rotation ticks, each row followed by its count of ticks
The counts run from 0 to 887.
[ -0.3   8.6 -14.4  20.5 -14.3  17.1 -36.0 -29.7   2.2 -19.9  14.0  18.3
 -11.0   1.7   6.6   3.0  16.4   7.3 -24.1  20.3  -9.1 -14.7  -7.9  28.2
   1.4   3.6   3.0  23.2   8.7 -31.3  -1.9  -2.8 -28.6  32.3  -4.7 -20.6
  29.1  11.7  -6.9   5.7 -49.1  -8.3   0.5 -17.6  -3.0  41.4 -24.9  -5.8
 -29.1] | 663
[  2.9  30.2  21.0   9.1 -25.5   5.4   7.3   3.3  24.9 -23.3 -20.2 -15.8
  11.6 -21.0   2.1 -26.0 -25.6  -6.0 -23.6 -12.2  21.5 -15.6   2.4 -32.1
 -11.2 -15.3 -18.9 -31.8  -9.7  -5.9  23.4  -2.8  19.5 -13.9 -30.6   0.3
 -18.2  -5.9  33.4  16.6 -13.9   3.4  -4.0 -16.7  17.0   5.1   4.2 -18.1
  24.2] | 605
[ 14.9 -20.0 -37.9 -10.8  36.9  10.0  -8.5  19.9 -14.5  -6.6 -17.4   7.7
  22.9  -9.2  -3.2 -33.0  -4.8  -0.8  17.4 -17.4 -13.8 -15.4   6.0  -1.9
 -19.7   6.0  -2.6   7.0  21.8 -14.4  17.2  24.3   4.6  33.8  16.9   1.4
 -25.3  26.2  34.6   5.5  -3.3  -2.3  21.8   0.8  20.0 -14.5  -0.2  -1.7
 -27.6] | 733
[ 14.2  10.6   3.0 -32.4  21.2 -15.0 -16.0  12.2  -7.5  22.5  -8.9  -0.2
  -0.4 -37.2  30.2  -5.1 -30.3  24.8 -18.2   7.3 -22.5  -9.6  31.4  10.4
  15.8  -1.6 -20.2  18.3  19.9 -12.1 -14.9  26.0  -4.0 -29.7   5.6   2.3
 -17.3  -7.9  15.1  -9.3  16.5   9.9  24.0 -15.9  10.8  13.0  -1.9  -2.0
  10.0] | 361
[ -4.8  -9.1 -19.0  -4.6 -14.4 -28.8  -1.9   1.5  13.3   4.8  -3.6  39.8
  -6.2  20.6   6.9  39.9  34.2  -0.4 -23.9  -5.9   2.4  17.9 -20.6  11.4
  17.6  59.9  14.3  10.7 -21.1  -9.9  -4.7 -13.9   4.8  12.7  -3.7  -0.2
  -4.3  16.9 -39.5  -2.4  12.0 -10.8   6.5  22.8 -23.7  -1.4   9.3  -6.1
  -8.3] | 134
[ 27.9  -6.5  12.7  -4.2   9.0   2.2   1.3 -12.2   8.8  17.1  -3.9  -7.5
 -27.3  -3.2   4.5  19.1  10.2   1.9   2.3  -7.2  -1.6 -12.9  10.0  19.4
 -22.8 -15.6  48.7   7.1  10.1 -22.0  -3.5 -39.9  14.0  -7.4   1.9 -46.8
  34.9 -31.0 -21.6 -11.5 -17.3 -22.2 -23.9  -5.7   7.6  -5.0  13.8  27.5
   7.1] | 411
[ 30.6   0.8  23.0  14.4  18.7  20.0  -2.2  -8.0  22.6 -13.3   9.7 -17.9
 -21.7  -6.6   6.7  -7.1  -5.7   0.6   4.5  -9.2  11.5 -12.7  -5.6   1.8
 -32.5 -39.3  22.2   2.6  -9.9 -18.6  26.2 -21.2  11.3  13.6 -17.0 -42.3
  -2.8  -4.9  43.7  19.4 -39.4 -13.5 -11.6  -8.6  15.8  -4.9   6.8   2.9
  -5.9] | 243
[ -8.6  -4.8  -8.9  30.7  -1.7  45.5 -16.7  -9.5  -8.7 -18.2 -12.3  -6.4
  20.7  42.8 -15.8 -23.4  27.9  -4.0  28.8  -4.4 -19.4  -9.9  -6.8  25.4
 -23.3   9.6 -28.5  20.6  19.3 -22.3   3.4  -5.8 -21.3  40.1   2.8 -14.6
  22.9   5.2  -7.4   6.4 -11.7 -27.2   5.6  -1.7  -4.6 -11.2   3.4   4.5
  -1.2] | 744
[ 10.5 -12.8 -20.4 -16.6  23.5  -8.0 -20.8  -3.4  -0.5   8.6  13.9  11.2
   7.5 -52.1   8.8 -15.6 -32.6   7.5   3.0  -0.2 -11.1 -10.0  23.3   4.9
 -10.5  -2.8  -6.7  14.7  16.4 -33.2 -12.9  28.5   3.5  -5.5  25.3  14.4
 -16.8  22.9  39.9  -1.0 -24.8   8.8  10.8 -18.7   7.5  21.2 -15.5  -0.2
 -26.9] | 730
[ 18.3   0.9  14.9  -8.7 -18.4  36.2   4.6  -1.4  25.7  -1.5  15.7  -2.2
 -19.0 -10.7   6.2  -3.3  -8.2  -6.3 -18.4 -10.8  21.1 -25.4   3.1 -17.1
 -44.6 -19.6  11.1   5.2 -18.0 -37.8   7.3 -20.1  24.2 -14.0  12.8 -23.6
  18.2  -1.3  -8.1  15.4 -19.0 -21.7 -20.5   2.3   8.1  20.0  18.0  17.6
  20.1] | 323
[-16.0   2.0  -7.8  37.7   9.7 -21.6 -30.1 -11.0  -2.9 -18.5 -26.1  -5.2
 -23.2  -0.7  22.4   7.3  24.7  12.6 -11.0  14.2  15.1  18.6 -19.3  41.7
  29.9  25.2   1.9  14.5   6.0  -6.1   8.5 -23.2 -10.3  30.2 -14.4 -25.5
  14.3  12.3  -1.2  -9.1 -52.9 -16.1  -0.1  -7.1  16.2   3.6 -17.4 -11.1
 -28.2] | 584
[ -9.9 -14.9 -16.3  19.6 -15.5   0.9   3.8  40.9  27.0  -7.3  46.2 -30.9
   8.2 -14.3   3.3  -2.8  -1.1  17.1 -20.3  17.2  -2.3   8.2 -10.7 -23.5
  11.4  39.9 -20.9   6.8 -12.7 -17.9  14.4  -2.7  19.8 -14.2  47.1  28.6
  -5.2  24.2   1.1  -5.9  -6.9  -1.4  -7.7 -18.0   6.9  26.3  -8.8 -14.4
  13.2] | 228
[  7.8 -18.9  -1.7  13.8  -3.5 -43.5  11.4  -0.1  16.4   6.8  29.7   8.5
 -20.1 -20.1 -21.8  39.7   0.9  12.6 -24.4  24.1  13.7  19.5  -2.3  -8.3
  28.9  28.9  25.4  -4.3 -10.8  33.2  -4.2  -3.8   9.4 -30.2  24.1  17.1
  -8.0   8.0 -20.4  -9.0   6.2  11.0 -14.9  -0.7 -13.0   9.6  -7.9  -2.6
 -15.2] | 59
[ 16.4  -1.3  -7.5   7.1  -1.8 -22.9 -15.1  12.3 -15.2 -41.1 -37.3 -37.3
  -2.7 -15.5  -7.0  22.8 -11.3   6.1  18.3  -3.0   4.6  10.3 -12.5 -24.8
  29.5  21.9 -12.4 -13.3  12.7  42.1  -9.8 -13.8 -10.7 -31.5 -17.9  33.2
 -13.9   4.4   3.1 -19.8   3.4   3.8   0.9  -8.9  10.5  -0.2 -10.5  14.2
  17.0] | 431
[  1.7 -11.0  23.9   2.2 -34.2   0.4  -4.4 -22.4  -9.2  -2.7   9.0   7.4
 -13.3  18.1 -39.2  17.4  10.2  -5.5  22.5  -1.3  11.4   5.3  -4.7 -12.1
  19.5 -24.0  34.5 -27.3   9.7  44.4  -0.5   8.5 -32.8  -6.6 -23.7  -2.7
   0.8 -13.9   5.9 -10.8  21.3   3.8 -30.1  -6.1 -16.6 -23.8 -25.3  -5.2
 -10.6] | 259
[-47.4  -9.8  17.2   1.9 -34.1 -35.8   7.5  -0.2 -10.5  17.6   8.4  -1.2
   5.3 -13.5  32.9  17.6 -11.9  -6.0  -0.4   8.8  33.4  -6.9  -7.0 -11.0
  16.2 -22.7  16.4 -12.0 -10.1   0.6 -16.4  18.9  13.3  15.1  10.5   4.1
  31.6   6.7 -29.0  -8.3  -1.9  13.6 -16.6  -0.2   8.3  22.4 -28.5 -24.3
   6.3] | 842
[ 17.9  11.2  39.1 -39.6  -0.6  13.8   9.6   0.8  12.5  33.4  -4.9   3.5
 -23.4  22.1  14.4  15.1   3.0  -4.7 -15.2 -17.6   7.5   6.7  -8.6  24.5
 -10.2 -19.4   5.4  14.2 -15.0  -7.7   3.6 -21.3  10.4 -32.6  -6.4 -22.7
 -19.6 -18.5   6.0  10.9  13.5 -19.5   3.0  35.2  -3.6 -19.6  30.9  23.1
  33.8] | 698
[ -3.2   2.7 -15.3  -8.2  27.2  -2.8   0.2  14.0 -19.3  -2.9 -20.5  -7.2
  11.1 -20.2  11.0   9.4 -23.9  -5.5  19.1  -2.1   4.2  -0.5  17.3  -3.8
  -2.1  -1.3 -29.4  29.2  -0.6 -26.5 -32.2  17.8  24.5   3.1  28.1  38.0
 -38.2  36.9  36.8   0.5   5.4   7.9  20.7   8.2   3.1  18.3  -3.0   0.5
  -0.6] | 726
[ 29.9 -14.6 -27.0  26.9  22.7 -38.1  12.3  19.8  13.4 -37.1   6.3 -19.8
   4.9 -45.1 -14.8   4.8 -11.2   6.6  -2.9  -3.5   2.0   3.8  -5.8 -31.1
   5.7  26.9  15.8 -16.4  -3.4  29.0  15.7  -6.3  18.5 -11.3   3.1  22.3
 -11.1  20.9  12.5  -2.3 -21.7  13.2  -2.9 -17.9   8.9   9.1  -8.3  -5.5
 -10.5] | 147
[-16.7   0.3   3.1   8.0   1.6  16.7   4.9 -47.1  -3.2  -4.4  13.9  -0.4
   8.9  13.7 -45.0 -12.5  12.3  -9.6  44.3  -6.3   2.0  22.2  -4.4  23.3
  -3.9 -19.3   0.0 -20.7  -3.3  11.5  -8.0  -5.1 -29.6 -11.2 -13.6   5.4
  21.9 -31.4  -5.4   0.6  26.7   7.5  -5.5  -1.0 -16.5 -25.3  10.3   7.7
   4.1] | 544
[ 29.1  14.6 -12.5 -19.1  30.9 -12.9 -19.9  -5.2   9.7   5.3 -15.9   0.1
 -27.5 -16.7  25.6  10.6   4.4  17.6 -19.1  -1.5 -29.9  21.3 -11.3  37.0
   7.3  14.5  22.8  15.1  -2.1  -6.6  -0.2 -35.2  -2.6 -23.7 -19.3 -35.2
  17.5 -37.1 -22.2 -18.0 -24.6   0.1  10.3  -8.3   2.3   7.2   6.9  21.8
  10.4] | 864
[ 18.1 -21.8  -0.8   0.7  -1.3 -37.5  -8.2   3.0 -13.5   1.1 -26.1   3.2
 -26.8  -1.7  -3.8  28.2  29.8   9.9   8.7   1.2   2.4   7.6 -25.3   5.2
  31.1   9.5  56.7 -10.8  14.8  33.3   1.2 -18.1 -14.0   2.1 -20.6 -17.6
  -8.1  -4.5  -7.8 -20.2  -3.4  -8.0 -17.6   4.5 -12.2 -28.7 -17.3  -5.8
 -21.6] | 421
[-21.2 -22.4   7.8 -15.3 -18.3 -17.4  15.6  39.9 -22.9  21.9  -3.2  -9.7
  10.4  12.4  25.2   7.5  -3.0 -11.3  14.8   2.0  -2.1 -15.8 -12.4 -38.7
   8.5   8.3  19.0 -13.7   1.4   8.3  -6.8  14.8  14.1  19.2  13.2  17.7
  26.3 -10.3 -45.2 -17.4  31.0  14.6  -8.7   7.9   2.5  13.0  -1.9  -8.7
  20.9] | 844
[ -3.0  13.2  -9.9 -20.4  -1.4  50.9 -18.3 -20.9   1.3   6.1  53.5  11.5
   5.2  30.2 -24.9 -15.4  -1.9   1.4   3.9  11.0 -35.9  14.8  -1.1  20.6
  -8.5  -5.6 -12.6  -5.0   1.9 -14.0  10.8  19.0 -46.8  -4.1   7.6  -1.2
  11.4 -21.2   7.0   5.5   8.9   3.6  14.2  -5.2  -6.3   4.9   0.5  10.9
  -7.1] | 457
[ 22.6  35.8  14.4   1.8  -6.9   0.9  -3.1  11.5  15.0 -29.4 -14.2 -18.2
   7.7 -22.9   3.5  -8.2 -33.8   4.6 -22.4  -4.4  -3.3 -24.9   0.9 -40.0
  -2.3  11.9 -23.2 -12.9  -3.8  -0.7  22.4  15.3  10.7 -13.4 -39.4   9.5
 -27.5   2.6  31.8  18.3   3.3   5.3   2.8 -30.8  -2.3   3.4   2.3 -20.2
   5.7] | 521
[-16.2 -12.6  -2.0  27.1  -2.4 -18.6 -16.5  33.9  11.6  -8.4  25.4 -30.9
 -11.7  -5.8  24.5  15.3  17.6  27.4  -0.4  17.0 -23.6  23.3 -24.7   7.9
  41.0  28.6  18.8   6.4  14.8  -1.8  16.3 -12.4 -12.4   6.6   5.6   1.9
  31.3 -15.5   1.4 -13.5 -24.2  -3.9  -7.2 -34.0   5.5   2.5 -29.7 -17.1
  -6.2] | 590
[-19.4   6.0 -12.7  17.1   7.6  23.0  -5.3 -52.2   6.4 -19.8   8.9   0.2
  18.4  23.3 -29.3 -31.8  11.3 -17.1  35.2 -20.1  -0.9  27.3  -5.4  31.2
  -2.5 -16.9 -19.5  -9.2  -1.3   3.0   2.1  -8.6 -36.8   8.4 -15.9   5.5
  14.3 -15.7   7.7   8.7  -9.1   9.3  10.7   2.2 -10.9 -27.6  -4.1  -2.5
   1.6] | 460
[  5.5   9.1  11.7 -15.0  -2.5  45.7   2.7  -9.8   7.9   7.3  13.4  21.6
  11.9  52.3 -26.0 -24.0  18.1 -18.0   0.8  -5.9  -6.6  12.3  -6.3  16.3
  -8.7 -16.0  -8.3  -7.9   2.0   7.3  22.1   8.3 -23.4   5.2 -15.8 -11.2
 -36.4  -7.4  33.9  12.9  13.5  -6.9  10.3  23.1  -8.6 -37.1  21.9  -7.2
  -1.0] | 537
[-17.3 -32.3  -6.1  -6.5   3.3 -13.9  33.4  13.7 -12.3  19.8   2.3   7.2
  15.6  -6.5   9.3  -8.7  -3.9 -28.5  13.8 -15.5  25.1 -20.7   5.5 -12.3
 -17.1 -20.6  -1.7  -0.8 -16.9   3.0  -9.0   7.6  43.8  15.9  44.2   7.3
  -7.2  20.7 -15.8   4.6  -8.5   5.7  -7.7  31.9  22.5  11.4   4.3  10.4
   3.7] | 480
[-33.7 -15.3 -21.2  13.8  -5.1  -9.9  -7.7   2.2  26.9 -11.5  44.7 -11.4
   5.2 -11.7  12.8  -0.6  -3.1  -1.9   4.7   5.4  -4.6  23.5 -23.8 -16.0
  21.1  17.5  -0.9   4.9 -34.5 -37.5  12.6   7.9   5.4  19.4  26.1  34.6
  21.0   4.3  -8.8   7.4 -30.3   5.3   4.3 -13.5   8.1  25.1 -17.3 -11.9
  -6.3] | 306
[-10.0 -20.3 -12.3  27.2  11.5 -47.1  15.7  27.0  17.2  -5.1  -4.2 -15.6
   6.5  -7.4  -8.2   8.7  27.4  15.3  -5.4   7.1  -0.9  34.7  -5.7   2.1
  30.6  52.1  -9.3   3.4   0.9  16.0  -5.1 -18.1  11.4 -15.2  20.1  13.7
 -13.7   4.7 -21.1  -7.4   0.3  -9.2  -9.6   3.0   6.7 -26.7  10.1 -22.0
   3.2] | 141
[ 12.1  -7.4 -29.0  13.3  -1.4  35.6 -18.5  -9.4  -3.5  -8.0   6.6   3.8
  15.9  -0.9 -19.0 -43.0   3.1   9.4   7.2   1.7 -38.1 -13.5  16.1  16.5
 -22.1  11.7  -0.1   0.7  38.8 -25.2  12.1   8.7 -26.3  23.2  12.2 -16.8
  32.8  -6.0   6.7   1.6  -9.2 -11.0  11.3 -28.4  -3.6  -6.6   6.3   1.9
 -22.6] | 740
